In the rows, 128 means zero.
Each path below is one point turned by a fixed rotation once a step. After each direction that follows a path, write how fast that rotation turns it, in degrees per step (0 if it stays still).
Each turn is a multiple of 5 degrees from 10 to 175, or 0.
Each row of a path follows its step; steps can be skipped.
path 1
step 0: [134 128 135 130 125 117 135 119 130 128 132 122 122 126 115 131 127 129
 119 127 132 134 128 137 133 125 138 118 134 124 128 118 128 123 119 132
 131 117 122 128 127 126 132 118 132]
step 10: [126 135 132 127 123 130 123 129 140 132 129 130 133 127 130 122 132 133
 123 128 141 120 120 131 132 119 131 122 129 130 136 130 131 120 131 127
 128 121 119 118 126 140 130 126 142]
step 11: [125 121 125 125 126 118 122 130 126 136 132 127 145 127 129 127 127 120
 122 131 132 125 129 125 127 125 138 127 128 127 118 114 132 135 135 132
 130 117 129 122 133 126 131 121 140]
step 12: [137 122 125 125 130 122 118 123 138 130 134 130 132 141 127 129 127 122
 126 136 138 131 117 126 126 138 131 130 120 120 123 125 126 125 135 128
 125 126 133 127 124 116 126 123 118]
step 13: [135 137 130 143 130 124 123 131 133 130 122 125 120 133 125 114 131 131
 121 125 140 134 131 120 126 121 127 135 127 128 124 136 123 120 138 130
 130 125 134 126 128 122 121 128 128]
step 15: [127 133 125 119 122 124 129 115 131 122 130 122 121 116 127 125 125 129
 119 139 128 122 129 129 126 124 121 125 121 118 127 119 126 132 124 132
 136 121 133 124 131 127 129 125 114]
step 20: [135 132 134 121 121 129 120 126 138 128 129 130 124 135 117 133 141 130
 129 132 136 135 141 133 132 136 131 123 137 130 129 121 120 129 134 128
 133 128 125 122 125 125 123 126 138]
step 24: [120 131 123 136 126 127 123 127 135 122 128 123 132 128 130 119 129 128
 121 133 136 126 143 127 137 138 118 124 135 125 123 134 139 124 129 114
 124 123 131 131 125 133 123 124 125]
Directions:
[126 130 129 131 128 130 129 128 127 126 128 127 127 128 127 129 132 124
 125 126 131 128 126 131 129 127 131 129 129 131 129 129 127 128 129 128
 124 131 130 130 125 126 124 128 127] | 90
[132 131 126 133 128 126 127 131 123 130 126 129 130 125 130 127 130 128
 127 124 130 128 128 130 128 130 128 126 127 127 126 128 130 127 126 126
 130 127 129 126 128 129 130 128 128] | 130
[128 131 128 127 131 129 129 127 130 129 131 128 128 126 130 129 129 129
 127 129 127 129 125 129 125 129 130 127 126 123 128 131 126 128 128 128
 128 130 131 128 132 126 131 127 125] | 110
[130 127 128 127 131 128 129 131 130 128 128 128 127 128 130 123 128 128
 125 128 129 128 130 127 132 127 125 127 125 130 126 126 130 126 128 127
 125 127 130 128 131 122 127 127 127] | 35
[127 129 129 124 125 128 130 129 126 129 131 128 131 126 133 124 130 128
 129 125 128 128 126 127 128 127 126 127 131 126 127 125 126 127 130 130
 129 128 126 129 128 129 125 127 126] | 90
path 2
step 0: [123 127 131 124 131 118 127 113 125 137 131 128 130 129 131 139 123 126
 145 125 126 129 141 134 134 132 134 136 131 116 138 125 117 130 130 123
 138 120 122 129 135 120 129 118 129]
step 5: [125 135 133 134 136 128 127 131 115 119 139 125 125 129 122 135 129 121
 131 126 124 126 133 125 126 134 135 140 122 124 144 116 120 129 122 136
 125 125 125 144 127 128 129 120 117]
step 6: [124 130 130 126 130 132 125 130 122 126 129 122 117 134 128 129 123 134
 132 126 145 140 125 136 123 123 126 134 130 121 138 123 117 136 140 138
 137 127 134 123 133 115 129 133 140]
step 9: [129 132 122 130 130 125 122 121 134 115 134 128 114 122 124 134 116 129
 125 132 122 133 121 124 121 138 138 131 130 120 130 125 118 133 130 146
 125 121 127 126 136 128 123 114 126]
step 13: [128 135 128 134 125 117 127 130 116 127 127 119 116 125 126 129 122 122
 127 137 131 135 131 121 124 117 136 131 129 126 139 129 130 124 128 144
 111 129 134 126 128 126 137 116 123]
step 17: [128 125 129 134 130 131 128 127 113 132 127 136 116 132 121 130 125 133
 135 127 136 132 126 128 122 136 125 134 129 122 141 123 111 117 121 145
 123 133 124 129 132 124 124 119 121]
step 20: [138 136 120 130 121 117 131 128 121 129 122 133 129 138 134 131 126 127
 125 136 132 135 127 133 125 141 126 124 130 125 121 127 122 129 137 138
 126 114 129 142 142 137 128 118 128]
step 22: [130 133 127 126 136 140 123 126 116 132 127 116 128 132 125 128 131 141
 132 128 136 132 129 130 130 128 118 131 130 137 140 115 115 134 135 134
 123 127 145 130 127 130 135 131 125]
Directions:
[127 126 130 126 126 131 130 127 127 133 128 126 125 129 128 127 124 128
 126 126 129 131 128 132 130 126 128 128 128 128 126 130 126 125 127 125
 128 129 129 128 129 126 126 124 127] | 100
[131 125 123 129 128 129 127 128 127 132 127 131 124 129 126 130 128 127
 128 128 130 128 127 124 128 129 124 128 131 127 127 127 129 128 128 126
 125 129 129 128 130 131 132 129 127] | 10
[129 125 129 126 133 129 130 128 127 126 126 126 128 131 124 127 131 128
 125 128 129 125 129 128 127 129 130 128 128 127 127 132 129 129 129 128
 130 128 133 127 130 125 129 129 127] | 90
[126 129 128 134 129 129 132 128 127 127 126 130 127 129 130 131 126 128
 129 129 127 123 126 132 128 128 127 129 129 126 129 127 127 125 130 127
 130 125 130 128 131 129 127 130 126] | 125
[125 126 129 131 128 129 126 129 128 129 131 128 127 128 128 131 127 128
 126 131 128 127 131 129 125 127 128 128 127 126 127 132 127 128 130 126
 126 125 127 130 123 126 132 128 131] | 140
[131 128 130 128 127 129 127 128 130 131 126 127 126 127 128 129 128 130
 127 128 127 124 126 127 125 127 127 129 126 128 127 127 129 132 129 129
 130 127 123 126 132 125 127 125 132] | 125
path 3
step 0: [133 140 123 121 133 137 113 139 127 121 124 135 137 123 123 124 124 123
 116 137 130 120 126 128 132 132 132 133 120 121 133 125 134 126 130 123
 123 127 132 117 125 129 127 140 110]
step 3: [126 133 126 118 134 134 136 135 108 127 123 122 128 115 132 128 126 126
 132 120 136 126 114 132 122 124 125 132 123 123 143 133 136 135 131 121
 116 125 136 134 120 121 123 126 130]
step 4: [118 128 139 124 137 139 120 122 125 125 131 124 132 137 118 130 125 124
 120 137 129 130 120 134 134 129 119 145 125 138 138 135 134 132 128 120
 116 126 121 123 120 137 120 126 129]
step 8: [134 131 124 119 125 131 116 143 124 131 119 137 130 124 111 128 118 138
 123 129 134 124 124 133 135 136 122 133 126 135 137 131 132 127 131 127
 120 120 122 127 122 120 144 124 133]
step 12: [123 132 128 125 123 128 125 123 123 126 127 142 131 123 127 126 125 136
 125 127 130 131 120 135 119 126 126 137 134 133 147 133 138 127 118 125
 122 117 138 119 117 138 127 121 113]
step 16: [119 112 128 128 126 135 130 130 116 127 134 132 121 128 113 130 130 136
 133 120 129 134 121 132 118 132 116 138 130 139 136 119 138 132 133 120
 123 122 130 131 122 118 136 134 134]
step 19: [133 131 128 119 124 123 122 127 128 122 136 132 133 131 118 135 122 120
 114 131 117 123 122 131 126 124 130 132 117 148 132 124 134 119 135 135
 126 118 127 119 130 132 136 141 130]
step 21: [129 132 130 128 140 138 117 125 125 130 124 141 126 127 128 132 123 132
 127 129 134 128 118 135 132 124 131 136 129 140 133 117 133 127 143 126
 124 122 115 109 123 135 134 134 121]
Directions:
[128 128 130 127 128 129 125 129 127 128 127 127 129 130 130 127 127 126
 126 130 130 130 131 132 127 128 133 126 127 123 130 128 127 128 127 126
 125 128 126 129 128 124 124 129 130] | 10
[130 128 128 127 128 126 128 130 131 128 129 129 127 128 126 123 130 127
 131 128 128 129 131 130 130 133 127 129 128 129 127 132 129 127 129 130
 126 127 124 131 131 128 130 125 130] | 120
[125 130 128 126 127 124 130 129 129 131 130 126 131 131 132 127 130 130
 125 126 128 128 127 130 127 125 127 126 126 130 129 130 127 126 130 129
 130 130 127 131 129 128 130 132 127] | 85
[128 132 128 131 131 126 129 129 128 126 126 124 131 126 127 131 132 124
 127 127 130 126 130 128 129 129 126 131 129 126 126 129 128 128 129 129
 128 129 127 128 126 126 127 128 125] | 10
[127 131 124 128 128 131 130 130 126 129 126 129 127 127 127 126 129 128
 124 130 126 128 131 129 127 131 131 126 130 129 129 130 127 126 126 128
 128 130 133 130 129 131 127 127 125] | 145
[124 129 129 128 128 126 126 122 125 129 128 130 130 128 127 128 128 127
 130 128 129 129 127 129 130 126 130 130 129 124 126 130 128 126 128 128
 125 131 130 129 128 131 131 126 128] | 130
path 4
step 3: [121 116 118 128 123 124 124 127 132 121 130 137 119 131 124 125 130 132
 137 122 133 127 125 127 131 135 127 130 125 119 134 144 124 114 139 121
 128 118 119 118 132 122 125 130 132]
step 7: [119 134 128 133 128 133 134 114 125 133 115 127 132 133 126 141 129 135
 132 129 134 124 133 117 118 138 137 126 130 128 124 125 138 116 124 128
 131 141 123 128 127 134 127 126 121]
step 8: [134 124 127 135 137 134 130 127 136 124 123 127 135 132 135 118 132 131
 130 126 138 132 126 122 123 133 141 117 116 130 121 142 133 126 126 117
 136 125 133 139 124 133 132 127 123]
step 12: [129 140 135 134 119 124 121 122 121 131 131 125 116 119 137 129 135 137
 124 124 132 120 131 121 132 133 127 120 141 137 127 139 117 128 132 129
 119 126 131 125 135 128 126 133 117]
step 13: [137 136 130 129 135 127 116 130 141 135 129 134 121 128 125 136 125 123
 127 116 135 134 118 128 139 133 120 119 127 141 131 127 119 124 128 124
 131 129 127 126 125 118 136 127 123]
step 19: [132 121 122 133 118 122 128 125 130 129 138 136 121 136 137 127 123 130
 139 126 133 130 125 116 122 123 130 119 124 115 131 141 128 133 130 129
 120 125 129 129 136 140 123 138 122]
step 20: [135 132 115 129 129 118 125 122 129 137 122 123 128 126 139 135 119 121
 126 127 124 118 131 115 129 131 117 125 128 136 126 130 118 139 127 120
 129 124 134 122 125 131 123 138 120]
step 21: [126 127 136 128 130 132 119 133 132 127 132 132 132 126 131 131 124 124
 138 126 127 115 128 129 148 130 131 137 120 138 132 133 120 125 124 124
 139 128 128 117 117 124 121 136 119]
Directions:
[131 130 132 129 126 126 128 127 127 127 127 130 123 129 131 129 128 128
 128 126 126 127 123 130 125 129 126 130 128 124 127 126 126 128 126 128
 128 130 130 128 129 129 130 127 125] | 55
[126 127 127 131 122 126 125 131 131 127 130 128 128 126 125 129 127 125
 127 128 125 124 126 126 130 129 126 127 130 128 128 131 126 128 128 128
 129 127 129 127 128 128 128 126 127] | 40
[126 128 132 123 127 127 129 127 130 126 126 124 126 128 126 131 127 129
 127 128 130 128 127 128 131 128 128 127 127 129 126 128 124 126 125 128
 126 127 125 126 127 132 131 125 130] | 40
[129 125 132 129 128 130 128 127 128 125 127 131 126 130 128 128 128 128
 131 130 127 128 128 130 129 125 130 126 129 130 128 133 127 129 125 128
 129 124 130 131 131 127 126 128 128] | 160
